In the rows, 128 means zero.
Families of rows that turns and mirrors carry onto each other, the same ones carrying the whole set onto itself: the rest of each named row's family, in list order:
4 families of 5 rows:
J_528: [126 113 140 115 154  95 135 156 122 103 138 133 116 109]
J_829: [135  90  98 119 151 134  73 158 146 139 167 174 128 113]
J_850: [135 128 121  84 118  96 114 153 155 146 155 153 142 137]
J_269: [136  93  96 122 150 135  69 148 130 136 170 167 131 114]
J_487: [135  88  93 122 169 138  85 148 134 133 159 174 128 114]
J_351: [130 132 111  81 120  93 103 154 149 139 159 150 149 136]
J_89: [109 118  98 104 164 153 114 128 122 164 153 113 114 116]
J_583: [132 124 117  88 121  90 107 145 160 141 159 166 139 127]
J_34: [141 128 110  82 122 102 110 142 155 140 143 167 149 136]
J_449: [128 112 125 115 120 154 101 131 146 122 107 115 126  88]
J_327: [124 105 146 128 142 102 123 163 131 105 139 126 112 100]
J_866: [120 103 139 124 142  91 122 156 136 103 146 118 121 101]
J_745: [103 123 104  87 165 157 124 126 130 155 143 126 114 118]
J_910: [107 118 107  97 166 157 115 137 130 161 162 120 104 116]
J_703: [121 110 112 110 126 150  98 136 152 111  99 128 134  86]
J_332: [116 119 112 108 116 156  92 139 154 128 105 120 127  90]
J_874: [108 112 110 114 113 143  96 132 148 130 105 120 132  83]
J_905: [127 109 143 120 143  88 127 164 133 120 128 125 120  99]
J_148: [133 101  94 118 168 139  79 158 149 139 173 166 134 121]
J_468: [101 124 109  97 158 168 104 134 121 156 151 126 114 114]

The rest of the family of J_866: J_269, J_351, J_89, J_874
The rest of the family of J_703: J_528, J_487, J_34, J_745

Families of rows that turns and mirrors carry onto each other, the same ones carrying the whole set onto itself: the rest of each named row's family, in list order:
13 families of 3 rows:
J_416: [139 161 169 122 136 144 104 125 122 132 115 166 150 104 113 116 118 127
 144 132  96 149 128 127 138 127 137 125 124 109]
J_617: [122 112 125 158 138  95 142 112 138 146 172 135 135 140 145 108  76 148
 121 133 126 105 129 130 121 154 131 133 117 120]
J_735: [136 120 114 137 118 132 166 115  97 129 126 130 110 124 137 141 111 108
  83 135 125 148  92 149 104  94 117 126 152 120]
J_769: [126 110 132 147 148 118 139 121 147 132 167 130 151 159 148 119  97 129
 127 121 148 104 134 145 125 177 123 145 132 128]
J_961: [144 176 147 117 135 143 103 128 128 119 114 147 137 109 139 126 121 116
 156 144 108 139 112 133 138 109 136 102 104 153]
J_578: [133 176 153 127 124 131 121 130 124 122 131 150 150 124 120 130 134 137
 148 140 104 148 105 124 171 129 141 111 100 140]
J_211: [141 149 153 123 141 134 104 131 135  95 119 136 130  99 139 120 136 137
 161 145 112 150 117 111 153 121 132  99 112 131]
J_545: [110 109 145 166 147 124 118 116 146 116 166 125 126 142 145 121 121 131
 131 131 136  94 144 139 123 149 138 171 127 134]
J_900: [129 100 125 148 152 124 132 120 162 128 148 147 147 142 132 103 110 119
 135 128 140 102 141 162  91 157 135 136 136 116]
J_836: [108 125 117 125 107 140 161 124 109 112 114 138 125 115 116 100 127 117
 110 121 149 143 107 128 105  88 108 156 150 125]
J_8: [113 128  99 141 111 154 143 120 123 111 132 110  98 122 102 122 126 117
  95 130 118 135  96 140 140 102 116 160 156 121]
J_299: [105 118 128 166 145 100 138 122 141 124 175 122 156 136 170 107 111 121
 130 116 131 101 130 139 107 132 138 146 117 115]
J_730: [133 101 140 148 148 109 143 135 163 137 176 136 145 138 151 122 108 135
 116 117 134  97 120 141 110 152 146 135 120 111]
J_258: [108 135 108 120 101 146 156 126 102 112 129 128 122 120 142 131 136 109
  83 105 142 139 101 147 110  99 124 138 153 126]
J_408: [146 149 168 107 126 132 103 143 121 126 114 153 147 122 128 133 124 119
 142 128  84 159 117 127 139 136 138 111 119 145]
J_444: [148 153 165 135 130 136  84 130 131 104 126 131 128 114 122 136 131 115
 163 150 106 149 100 136 138 122 144 126 129 140]
J_880: [103 132  89 143 124 131 152 117  99 114 126 137 127 114 121 132 142 120
  81 112 111 150  89 133 120 101 124 140 148 110]
J_953: [115 105 123 114 109 154 146 113 100 130 127 133 125 130 136 129 133 121
  89 142 137 153 100 121 135  77 121 140 148 112]
J_285: [ 97 126 107 112 124 166 167 126  99 106 129 111 117 122 139 128 132  95
 112 123 128 151 111 137 105 106 118 137 142 113]
J_306: [127  96 122 168 124 119 129 112 159 119 163 152 144 135 173 120 117 138
 130 137 152 101 121 127 105 144 138 140 124 122]
J_163: [107 126  91 125 113 153 152 119 132 100 119 130 110 120 137 129 142 119
  94 145 136 147 111 152 132  98 110 135 156 119]
J_309: [139 103 136 154 158 121 150 124 157 124 177 134 139 164 138 133 130 128
 120 120 129 109 128 153 121 159 133 128 108 118]
J_268: [117 108 137 169 156 121 137 116 162 120 164 148 130 149 140 119 101 139
 129 111 133 109 139 118 107 152 133 135 105 132]
J_68: [120 125 106 115 110 140 162 120  98 127 137 122 112 130 121 121 126 117
  96 127 149 152  80 138 131 108 106 144 154 123]
J_161: [118  77 117 148 132 114 127 121 157 120 160 130 153 156 146 107  94 138
 132 133 149 115 128 123 119 148 137 134 132 126]
J_885: [143 146 138 116 135 116 104 142 123 107 124 137 164  92 140 143 123 124
 155 140  87 153 108 144 130 134 148 118 110 129]
J_234: [113 104 133 140 137 111 134 125 158 143 169 138 143 160 153 100 111 125
 128 120 125 101 140 147 111 154 134 139 120 139]
J_595: [129 115 100 128 106 164 153 114 102 111 121 131 112  99 144 125 139 129
  85 127 125 136 107 113 125  99 121 144 139 109]
J_944: [142 137 144 114 147 149  91 130 116 118 102 140 160 121 136 131 115 120
 138 145 102 136 131 121 154 138 151  98 128 135]
J_872: [113 118 100 118 106 159 164 114 127 119 135 138 101 124 122 136 117 117
  90 125 124 152 104 150 112  94 113 149 131 121]
J_399: [150 160 170 112 146 138 111 130 101 128 120 145 148 114 131 140 121 123
 149 145 111 147 106 130 154 145 139 110 125 140]
J_390: [104 130 105 115 103 152 175 127 104  99 131 114 116 139 130 131 138 108
 110 115 139 144 105 152 126 105 123 138 133 140]
J_498: [134  99 127 153 168 116 139 125 162 130 177 141 144 145 141 123 130 131
 123 136 132 123 123 128 105 152 114 142 112 102]
J_277: [109 122 104 125 111 137 165 131 110 134 124 135 110 139 118 111 137 114
  85 118 124 141  89 130 117  93 114 137 150 138]
J_958: [102  94 148 164 148 130 144 115 165 110 166 137 123 143 159 125 113 137
 126 131 131 119 144 134 124 154 141 136 131 103]
J_481: [135 169 144 109 124 124  99 134 121 123 122 154 154  97 126 131 129 144
 142 127 106 141 109 121 150 140 150 110 111 142]
J_712: [144 161 147 118 126 121 103 122  94 114 111 141 149 105 147 137 101 126
 145 138 106 141 132 130 131 135 130 108 115 157]
J_224: [108 179 133 130 133 135 106 129 131 117 120 155 166 117 131 127 120 128
 155 151 108 155 110 115 151 138 136 112 117 134]
J_706: [145 148 137 126 117 150  99 125 133 109 115 141 146  97 147 130 105 124
 156 138  97 138 110 124 142 143 163  96 123 121]

The rest of the family of J_958: J_211, J_163
The rest of the family of J_416: J_900, J_836
The rest of the family of J_444: J_545, J_8
The rest of the family of J_617: J_735, J_712
The rest of the family of J_309: J_578, J_390
The rest of the family of J_258: J_730, J_481
The rest of the family of J_706: J_306, J_595
The rest of the family of J_277: J_408, J_234
The rest of the family of J_885: J_299, J_880

Families of rows that turns and mirrors carry onto each other, the same ones carrying the whole set onto itself: the rest of each named row's family, in list order:
8 families of 4 rows:
J_666: [140  95 119 110 157 131 141 156 113 105 111 137 122 169 112 121 159 115
 153 178 140 149 114  96  69 120 159]
J_331: [151  76 110 129 122 126 125 102 129 100 101 137 178 141 109 122 110 152
 163 172  97 128 119 123  87 102 144]
J_543: [163 116 162 143 136 135 143 144 110 118 108 135 124  88 130 133 161 168
 166 119 125 129 144 121 125 122 147]
J_376: [149 101 143 105 140 143 114 157 115 116 123 129 120 172 125 123 174 127
 141 151 124 183 143 120  91 126 143]
J_286: [147 105 124 119 142 149 151 171 133 125 125 129 123 179 121 123 165 133
 154 163 112 167 130 100  73 130 159]
J_619: [143  86 142 161 115 121 106 119 140 102 107 107 113 131 151 100 121 154
 130 109 106 133 173 102  83 124 138]
J_911: [145  90 101 122 120 133 116 111 110  96 122 129 160 153 123 113 101 159
 176 163  96 153 112 100  76 106 161]
J_761: [154  89 142 165 129 137 118 127 121 125  92 117 107 141 134 103  93 165
 148 102  99 116 157 104  81 109 141]
J_108: [147  85 144 156 136 123  94 132 142 112  87 118  98 136 143  96 112 153
 125 121 127 114 148 117 103 107 126]
J_278: [146 112 123 116 130 122 123 111 129  82 120 133 181 148 115 115 130 162
 168 172  85 134 125  82  98 104 157]
J_586: [129 118 144 150 125 155 141 141 106 129 110 141 118 105 115 152 153 136
 162 161 105 106 154 106 122 141 147]
J_693: [140 131 113 128 138 131 105 110 122  98 128 140 177 133 112  93 111 148
 150 168  92 120 117 106  91 120 141]
J_321: [147 104 102 138 140 124 126 131 119 100 128 135 175 161 117 125 113 165
 175 157  74 140 116 103  92  98 148]
J_291: [170  86 149 148 116 113 115 120 137 111  92 107 133 147 126 116 110 149
 144 101 112 116 156 121  80 102 122]
J_69: [145 103 122 109 134 126 107 129 116 101 114 143 163 131 105  95 100 149
 169 181  77 136 121 109  97 111 154]
J_919: [141  96 135 155 130 130  90 121 138  97 112 135 124 144 142  89 121 135
 110 107 113 113 155 105  78 116 136]
J_587: [146  86 139 113 136 135 133 159 140 109  95 134 135 158 116 127 156 127
 145 186 142 156 135 106  73 134 182]
J_452: [136 104 138 155 136 151 145 155 106 121 128 142  97 109 132 143 147 140
 182 126 118 117 129 115 127 140 143]
J_558: [142 113 105 135 138 120 124 110 133  99 133 116 175 131 136 113 112 169
 171 155 113 138 101 108  85 103 144]
J_20: [156  87 155 103 139 138 129 146 137 124 107 135 132 169 113 132 174 123
 135 167 148 153 131  92  91 117 154]
J_830: [131 100 108 121 134 137 115 120 104 102 117 129 162 157  89 112 107 137
 168 173  94 134 107 116  81 104 136]
J_398: [151  83 147 158 144 122 121 129 148 104  96 145 113 157 129  92 104 140
 137 110 110 104 145  99  78  99 154]
J_713: [156 116 146 104 131 147 138 168 137 124 110 136 148 167 110 105 159 131
 138 168 129 163 147  99  71 123 153]
J_368: [137 121 140 123 141 137 141 143 102 107 130 125 113  97 136 126 170 155
 165 128 126 108 158 101 115 151 151]
J_106: [159 113 161 142 137 149 140 124 116 133 114 125 125  99 118 145 167 150
 160 147 136 109 131 107 133 119 138]
J_564: [153 108 132 112 142 141 134 168 101 114 100 139 124 167 124 119 157 146
 159 178 128 175 121 118  69 133 158]
J_338: [150 118 140 156 156 141 159 135 100 118 117 126 106 103 130 132 169 155
 159 116 123 110 142 104 108 121 132]
J_747: [141  90 129 166 125 138 118 115 122 109 108 110 111 141 124 118 127 144
 128  88 100 118 162 108  81 103 123]
J_903: [143  83 126 183 126 118 111 139 133 109 101 120 101 162 139 116  99 145
 146 111 111 117 142 116  94 111 135]
J_358: [148 102 140 148 131 161 129 127 118 107 119 139 117  84 129 138 146 137
 164 132 136 115 145 125 131 137 152]
J_606: [151 110 141 154 137 151 147 144 100 112  99 139 102 105 140 156 157 152
 166 124 114 118 152 103 106 145 161]
J_62: [139 105 121  93 148 137 137 163 118 119 110 147 106 154 118  95 166 137
 134 178 130 148 136 110  85 135 165]

The rest of the family of J_564: J_911, J_761, J_606
The rest of the family of J_69: J_543, J_619, J_587
The rest of the family of J_291: J_331, J_368, J_62
The rest of the family of J_558: J_376, J_586, J_398
The rest of the family of J_106: J_693, J_919, J_20
The rest of the family of J_452: J_286, J_321, J_903

Families of rows that turns and mirrors carry onto each other, the same ones carrying the whole set onto itself: the rest of each named row's family, in list order:
5 families of 8 rows:
J_300: [124 105 158 104 163 127 137 143  97 128 144 112 146 153 150 103  89 102
 114 129 112 132 108  90  93 171]
J_15: [137 130 131 152 102 137 122 147 117 114 129 166 128 104 126 115 140 136
 158 117 131 151 150 157 136 140]
J_315: [142 107 130 168 114 143 135 126 120 112 144 179 137 122 132 129  96 120
 169 129 119 125 136 141 101 131]
J_660: [131 110 123 159 116 148 136 137 115 111 126 179 143 101 142 120 123 118
 167 109 130 128 144 150 129 129]
J_79: [149 130 139 158 101 137 128 143 115 125 147 159 130 111 113 127 103 138
 158 138 110 160 154 143 108 162]
J_864: [121 137 169 102 140 112 123 161 107 133 149 105 136 166 136  91 116 116
  97 132 131 149 112 101 116 162]
J_102: [146 133 134 159 103 130 114 144 121 117 134 167 126 116 120 111 138 136
 162 129 132 155 139 159 127 131]
J_196: [120  95 151 112 161 129 139 146 104 120 151 126 150 165 150  94  94 107
 108 134 129 129  97  94  87 163]
J_898: [130 126 163  98 151 115 121 155  99 131 142 100 133 152 136  93 116 119
 105 134 118 157 113 101 108 179]
J_263: [133 131 123 159 111 131 108 148 113 115 131 172 127 113 121 120 124 129
 154 116 118 150 159 163 124 134]
J_72: [123 114 157 114 170 124 140 154 103 127 146 124 144 166 145  98  88  98
 107 126 121 134 102  89  93 165]
J_740: [136 107 131 160 109 150 141 126 115 109 143 175 136 114 132 136  95 125
 163 121 117 125 152 138 108 145]
J_979: [138 113 124 165 119 139 127 139 120 115 128 180 142 110 139 111 127 117
 171 119 134 133 130 154 124 116]
J_518: [143 134 132 157 108 134 121 156 114 127 130 163 137  96 124 108 135 133
 162 125 125 164 145 157 132 145]
J_827: [120 132 154 107 167 114 123 174 105 132 129 119 142 152 145  75 134 103
 105 117 138 155  98 109 123 155]
J_629: [113 111 158 104 160 122 131 158  93 116 157 123 150 155 132  93  98 103
 104 122 131 134  98  87 100 165]
J_316: [115 112 148 115 179 124 138 163 104 129 130 131 153 152 160  83 112  88
 113 112 135 132  93  99 111 146]
J_792: [130 116 126 162 113 152 143 128 120 120 153 165 138 127 127 137  86 120
 160 130 107 128 152 145 112 141]
J_567: [121 118 150 104 155 116 118 168 106 125 135 118 144 153 144  70 144 117
 104 128 145 156  96 116 119 157]
J_104: [136 138 133 155 100 141 127 140 123 123 153 153 124 128 111 129 110 138
 151 137 112 153 158 155 125 150]
J_895: [109 110 154 111 162 124 139 156 105 131 138 124 159 154 164  89 107  88
 111 115 136 118  97  98 115 138]
J_418: [131 114 122 164 118 139 121 134 112 112 138 179 134 119 127 133  96 120
 159 116 109 132 158 151 108 134]
J_832: [134 111 122 164 123 146 136 149 112 125 125 177 153  92 143 112 118 112
 172 115 124 139 137 150 125 132]
J_81: [121 123 154  98 162 116 119 166  98 133 124 109 146 137 152  77 140 106
 113 118 132 153 103 113 128 158]
J_239: [129 136 123 155 110 140 123 152 122 126 135 159 134 113 126 111 136 127
 157 121 126 151 148 168 146 130]
J_613: [111 120 155 101 162 117 121 171  94 119 145 122 151 146 135  77 128 103
 104 114 143 145  94 100 119 156]
J_419: [127 117 158 105 146 118 124 155 106 122 154 112 136 168 131  88 114 125
  99 142 131 155 105 102  96 175]
J_52: [116 117 164 109 149 122 138 148 106 130 154 115 146 168 147 102  88 102
 103 130 123 126 108  90  99 158]
J_689: [113  96 142 112 169 126 134 159 104 122 133 132 160 151 162  75 124  98
 113 120 144 131  88 107 110 144]
J_773: [143 128 139 153  95 140 128 134 117 111 146 162 121 118 114 132 113 143
 154 129 118 149 159 144 116 157]
J_184: [112 130 158 104 152 114 124 169 106 135 134 115 149 152 154  77 135 102
 105 117 143 141 100 110 132 142]
J_964: [108 108 152 105 168 123 130 163  92 117 147 129 158 147 143  84 111  94
 108 111 140 130  92  92 110 153]
J_19: [136 127 127 160 108 133 113 138 113 113 142 171 125 123 115 132 105 132
 154 123 108 146 163 154 111 143]
J_97: [128 134 163 107 158 114 125 163 107 130 145 113 131 165 130  91 110 114
  99 131 125 158 108  98 105 173]
J_634: [128 118 118 163 121 138 116 144 111 113 128 181 137 111 132 121 115 117
 160 109 118 135 153 160 122 125]
J_577: [123 114 117 163 123 152 140 140 120 123 135 172 147 112 142 119 113 109
 165 115 121 126 142 158 133 120]
J_675: [150 126 139 160  99 134 123 131 122 114 149 166 122 129 112 128 107 139
 160 141 118 148 146 144 105 146]
J_473: [116 101 147 105 175 127 136 153  96 130 126 120 158 137 167  86 113  90
 121 113 126 127  97 101 113 151]
J_442: [141 108 130 166 117 149 143 134 113 123 143 173 146 106 132 131  87 119
 169 128 109 135 146 136 101 148]
J_698: [116 124 161 100 154 116 121 165  94 118 156 117 143 155 124  87 115 112
 100 123 136 149 101  94 109 168]

The rest of the family of J_102: J_315, J_864, J_979, J_895, J_52, J_184, J_675
The rest of the family of J_613: J_263, J_629, J_418, J_964, J_19, J_634, J_698
The rest of the family of J_473: J_300, J_79, J_898, J_518, J_832, J_81, J_442
The rest of the family of J_239: J_196, J_792, J_567, J_104, J_419, J_689, J_577

